Each row is where one point has got to under a steady rotation. How many ticks took it there?
The counts run from 0 to 160.
[  3  10 -12  13 -17   0  11   6  -2 -15 -12 -12  -9  -7 -10 -12 -19 -10
  -2 -15   0  11   5  -5  -2   1  10  -9 -17  -6  -3   6  11   4   4   6
 -10   5   5  -9  -8   4   3   3   8 -10  -4 -10  18 -15 -21   3  -4]
54
[ -2  18  -9 -13   0  -7   5  -1   2  -3  -7 -32  -8  -3  -8   3  14   1
   5   2  -1  16   5  -1  -5  -4   5   2  -8  -5  10  17 -22   3   0  12
  24   2   4  -4   0   7  17  -7  -1  -8  -1 -19  -5   4 -14   7   6]
1
[-10   7 -15   9  -4   4  -9  -8  11  -5  -5  -7 -23 -13  -3   2   8   4
   5 -23  11 -19   5  -1  13   1   5  -4  -7  -2  -3  17  -1  29   4  -5
  11   6  -2  -3   3   5   8  -7  16   4   6  -7   7  -6   0  -2   6]
141
[ -6   0  -2   8   4  -8  12   3   3  16 -24   2  15   4   0 -11  22  -3
   6  -1   7  10  18  -6  -6   6  -2   7   4   5   7  11  12   6 -19   8
  -5 -13  -7  -2   7 -13  -3  13  -8  -4   4   3  20  -2 -13  -2   3]
67
[  1  10 -28   7 -18  -3   9 -10  13  -6   2  -4   3  10   7  -7  -2  -2
  -4  16  -4   2  12   3   0   0 -19   4   6  -6  -4 -16 -13  -5  -7  18
  13   0  -5  -2  -5   0  21   5   1   6   1  -6   6  16  -4   8  -9]
159
[-19  19  -6 -16  -8  -5  -7 -13  -6  -3  -6  -8  -1  -3  -4   2  14   5
   3  -2  -3   3   4  -2  -1 -15   3  -2  -3  -2   2  14 -15   2   2  17
  23   7   2  -4  -6  -8   9 -15   5  -4  20 -21 -12   4  -7   4  11]
3
[ -4   9 -11   9  24  15 -11 -13  -2   8  -2 -11 -12 -13  -9   3   0  -2
   5  -5   6  -5  11  -9   3  -6  -5 -19   5  14  15   4  19 -11  -1   6
 -12  -8   1  -8  -4  -7  10  -6   2  -4  -8   1  20   5 -15  11  -5]
108
[  2  -1 -10   8  -6   9 -10  -5  17  -3  -4   3  -3  -8 -21 -23   7  -2
   6 -21 -13  -2  -3  -4   8   8  -9   6  12 -16  14  23  11   4  -5   2
  -2   3   7  -3  16  11   8   5  -2  11  -4   5   5   8   8  -6  -4]
80
[  1   9 -17  24  -8  11   3 -13  21   5  -8   0  -6  16   9   1 -18 -10
   3   1   4   2  12  17   5   9   0   2  -2  -5 -11   1   5   7 -25   3
   7 -16  -3   3   8   7  15  16  -2   5  -6  -6   7  -4   9  -7  -4]
26
[-16  -4   6  16 -18  -2   6  10 -19 -10 -13  -2  -5   8   3   1  -8   1
   9   5 -10  10  -7  -6  18  -4  -4  10  -6  -1   8   1   4   5  15   7
 -10  11  17 -20   2   6  -3 -16   7  -4  11  -8   6  -9  -8  14 -11]
50
[ -3   9  -9  17 -19  10   1  -5   7 -24   3   0 -17   2  15   2  -3   7
 -21   6  -1  -4  11   6  13  -6  -4  -5  -8  -4   3   0  -5   1   0   9
  10  -1 -13 -10  -5   6  11  -5  17  -6  -7 -13  11  12  -7  -1  -6]
151
[ -5  -5  10  15 -13   4   2 -12   1 -10 -11  -3 -18   8  19  15   9   4
  -7   0   2 -10   8  13  22  -8  -4   2 -16   1   0  11  12   4  -3   4
  11 -14   3  -5  14  -9  -4 -16  10   4   3 -10   4   0 -17  -5  -1]
15
[ -1  16 -17   1  -2   0  -6   1 -14   5  -3  -5   2   6   9  13  -5   5
  -6   1   3   1  -3 -11  -9  21 -14  -7   7   7   8   5 -21  -1   9  13
   2  -1   3  -1   9  21  15 -12   1 -18  -2   0  11   2 -20  19  10]
97
[-21   0  -5  18 -15   9  -4   0  15 -20  -4   5  -2   4   3   3   8  13
   6 -10  12 -14  11   7  15   1 -13   7 -10   9   9  -1   8  17  12  -5
  10  -8   5 -17  -2  -2   7   4  11   8  -2  10  10  -3  -1  14   3]
147
[ -9  10 -18   3 -10   4  -5 -14  -6   1   0  14   3  22   8  -8  -5   1
   7  22  -3  18  13   8   1   0 -12   8  -3 -10   0  -2  -8 -12 -10  20
   5  -2 -20   3   0  -4  15  -4 -12   4   3   2   0   3  13   7  -4]
30
[ 17  17   2  16  13  14  -9  -7   5   2   3 -12 -17  -9  -1  -7   0  -6
   1   2  -3  14  12  -1  12  -6   0  -8  -4   2  19   0  12 -20 -12   7
  11  -3  11  -6  -4   8   1   1   3  -6 -24  -2  10   2 -13  -3 -15]
116
[ -8  15 -20  -2  -2  -1 -13  -7 -16   1  -2  -1   6   2   2   6  -9   7
  -8  -5   4   3  -1 -12  -8  19  -9 -13  11   8  14   3 -16  -2   9  17
   6   4  -1  -5   1  14  18 -10  -1  -8   8   3   4   3 -14  21  12]
98
[-10   6 -20   4 -11  -2   2 -15   1  10 -10   9   8  15  -1 -10   1   1
  19  14   3   5  14  14  -9  10 -11  16  11 -12  -9   0   9   7 -10   8
  -3  -9  -7   0   0  -7  16   2  -6  14   4  -6  -3 -10  21   6   0]
32
[ -5  10 -13   6 -12   0 -14   2  -8   0 -11  -3  -6   1 -16 -12 -13  -4
   9 -18  -3  -5   7  -2   8  10   5   4 -10 -15  -7   3   7  14   6   6
 -10  19  13  -3 -10   6   1  -3  12   0   4  -7  -9   1  -3  21 -19]
45
[  6   1 -16  18 -14   9   8  -1  18 -25   0 -12 -22  -1  11   2   2   4
 -13   5   2  -3   9  11  12  -3  -4  -1  -6  -5   7   5  -7   9   4  -1
  10  -5  -6  -8   2   9  11  -4  16  -2 -15 -12  18   6 -10   0  -4]
150
[-26  16  -1  20 -18  15  -3  -5  13 -13   0   9   5  19   9   4  -3   5
   1   4  11  -2  18   9  -2 -13  -7   1  -7   8  -4  -5   6   5 -13   2
   2 -15  -4 -10  -8  -5  13  14   6  -4   0  -3  11   2   2  -1   3]
154
[  3  -8  12  11  -6   1 -12   4   1   3 -11  15  -2   9   4 -11  23   2
  10  -2  -5   0   0 -10  16   5 -25  15   5 -16  11   9   5  -4  -9  12
   1  -2   9   7  17   7  -2  -4  -4   5   2  16   1  11 -10  -1  -9]
77
[-11  22   3  -6   7   0  -1  -6   1   9  -3  -6   1   1  -4  -9  18   4
  21   5   2  19  12   4  -4  -2  11  11   8   4  14  14   2   5 -14  -1
  22  -4   3 -10   0   1   9   0  -8  -3  -1  -8  -8 -21  15 -10  13]
128
[  5   3  -1  15  -2   7  -4 -11  -2   7  -2   2  -3  -6   4  -5   7  -1
   4   1  -2  -6  11  -4  13  -1 -21   2  10   8   5 -22  25 -10  -2   8
   7  -1  23 -10  -9  -9  -2  -8  18   7   1   7   3  -4 -11  10 -11]
112
[ -3   7  -1   7  16  10 -10 -11 -12   1   0  -8 -18 -11  -2   1   9   2
   5   6   2   3  10  -6   6 -10 -10 -12  10  12  17   2  16 -16   0   9
 -11 -11  -2 -10  -4 -10   7 -16   5   2 -13   0  22   1 -15   9  -7]
109
[ -2   4 -14   6 -17  -4 -13   2 -13   0 -14  -1  -9   1  -9 -11  -8  -7
  10 -11 -11  -6   3  -2  11  11  -8  10  -5 -19  -9  -1   0  12  10  11
  -4  21  14   3  -4   4   1 -11  12   3   7  -9  -7   3  -3  22 -20]
44
[ -9   9  -5  10  -4  -6   7   1  -2  14 -20   7  19   2   1 -16  15  -7
   2  -4   6   6  20  -8  -9   5   2   2  -2   7   2   4  15  -1 -20  12
  -6  -8  -7   1   0 -19  -4  14  -6  -2  14   3  17  -1 -12  -3   4]
66
[ -5   9 -17  23 -16  10   4 -13  16   2  -8   8   2  19  11  -1 -12  -5
  -1   3   0  -6  12  14   6   7  -6   9  -1  -1 -12  -5  11   6 -16   2
  12 -12   2  -2  10   2   9  11   3   7   1  -7   2  -6  16  -8  -3]
25
[ -1  13   3  11 -20  -3   5  12 -19 -16 -13   4   6   6   6 -11 -10  -2
 -12   2  -5  21   9  -6   3   2  11  -2 -16   0   7   3   5 -11   3   9
   0   4  -1 -14  -7  -5  -7  -2   5 -15   0  -7  15  -6 -22   8  -6]
56
[ -3  -3  -6   0  -7  -7   2   3 -16   3 -12  -9 -20   7  -6  -5   3  -1
  19   9  -6   6  -2   5   9   3 -15  20   1 -21  -5   8   1  11   9   7
 -17   8   7   0   3   4   7 -26   6   4  -3 -13  -3 -10  -4  16 -15]
42
[-10  28  -3  -5   4   0  -8  -6   1   7  -3   1   8  -4  -6 -16  11   2
  21  -2   2  22  14   1  -2  -4  10   6   7   3  13   7   3   0 -18   4
  29   0   6  -8  -4  -1   7   6  -9  -2   1  -1 -10 -15  18  -2   8]
127
[  2   2   3  14   0   2  -5 -14 -12   4  -1   5  -9  -6   8  -1  11   5
  -1  11  -5  -4  10  -3  13  -6 -24   1  13  10  12 -16  22 -13   4  10
   4  -2  15  -8  -5 -12   1 -19  16   5  -1   5   7  -2 -15  10  -8]
111
[  1   7  -4   3   5  -5   0  -4 -17  13 -12 -10  -6   1  11  12  14   8
  -5   8   5  -7  12   1  -3  17 -15   0  15  10   6   3  10   0   4   4
  -7 -11   5  -6  -1  -3  -1 -24  20  -9 -11  -8   9  -4 -24  15   1]
103
[  7  -6 -13  14   4 -12  11  -3   3  16 -17  -3   2  -2   8  -5  22  -6
  -2   1  -8   4   7 -16  12   4 -10  10  12  -7  14   5  -8  -2 -14  19
   7   1  -7   5  14  -3   2  -8  -6   4  13   2  12  17 -13  -2  -8]
70
[-11  -5   7  12  -8   5   0 -15   1 -11 -11  -7 -19   1  10  10  13   7
  -7  -1   2 -10  11  14  16 -12   3  -1 -15   2   2  19  16   4   0   0
   6 -18  -2  -7  12 -12  -3 -17   9   8  -3 -16   6  -3 -13  -9   3]
14
[-16   3 -15   5 -10   4  -4  -6  10   0  -6  -4 -15  -7  -1   2  12   8
   6 -18  11 -21   5  -2  14   6   0   5  -3   0   3  15  -5  30  10  -4
  19  11   4  -5   3   3   4 -11  13  10  15  -5  -3  -6   1   6   4]
140
[ -3   7 -13  13   7   5 -11  -7  -7  20  -8  -5   1   2   5   9   1   2
  -7  -4   5 -19  11 -10   8  16  -9  -5   9  13  10  -9   3   2  -4  11
   2   2  15  -4   0   0   1 -12  16  -4   4   3   3  14 -21  23  -7]
105
[-17  11   1  15 -10  15   5  -4  14 -12  -5   1  -1  18   7   4  -1   4
   8   9  14   3  16   7  -4  -8 -12   2  -6   9  -5  -3   6   5 -11   0
  -4 -22  -2 -11  -3   1  18  14   4  -2 -10  -4  16  -3   0   1   3]
155
[-11  -3  -4  19 -19   1   6   6 -11  -9 -14   0  -3   5  -2  -3 -14  -2
   4  -5 -10   4  -7  -6  13  -1  -7  10  -4   3   4  -8   8  11  15   7
  -7  15  21 -22  -2   5   3 -10   8   0  22  -8   7 -14  -6  16  -6]
51
[ -7  18  -9  -3 -23   3  -9  -5 -15 -16   0  13  13   3  -2 -14  -4  11
 -13   1 -13   8   1  -4  -7  16  -7  -2  15  -4  13  13  -4  -7   9   9
   8   6   0 -12   2  14  10 -13   9  -5  -3  -3  -1   2   0   2  15]
91
[ -5   2 -16  20  -8  15  -6 -16  19 -16  -2   0 -10   3  -1  -2 -12  -3
   0 -17   8   0  14  12   9  -1  -3  -9 -23   2   5   7  12  -1  -3   5
  14 -17  -6  -5   8  -2  11  10 -10  12  -5   8  12  -1  -5   6  -3]
19
[ -4   4  -7  10   2   5  -9 -13   7  14  -9   7   3  -9 -12 -19  13  -7
   4 -13  -4  -7  10 -15   2  -6  -6  -7   6 -12   3  16  15  -1 -22  13
 -11   2 -13   9   5  -7  -2   7   0   7  16  -4  14  10   0 -14   2]
73
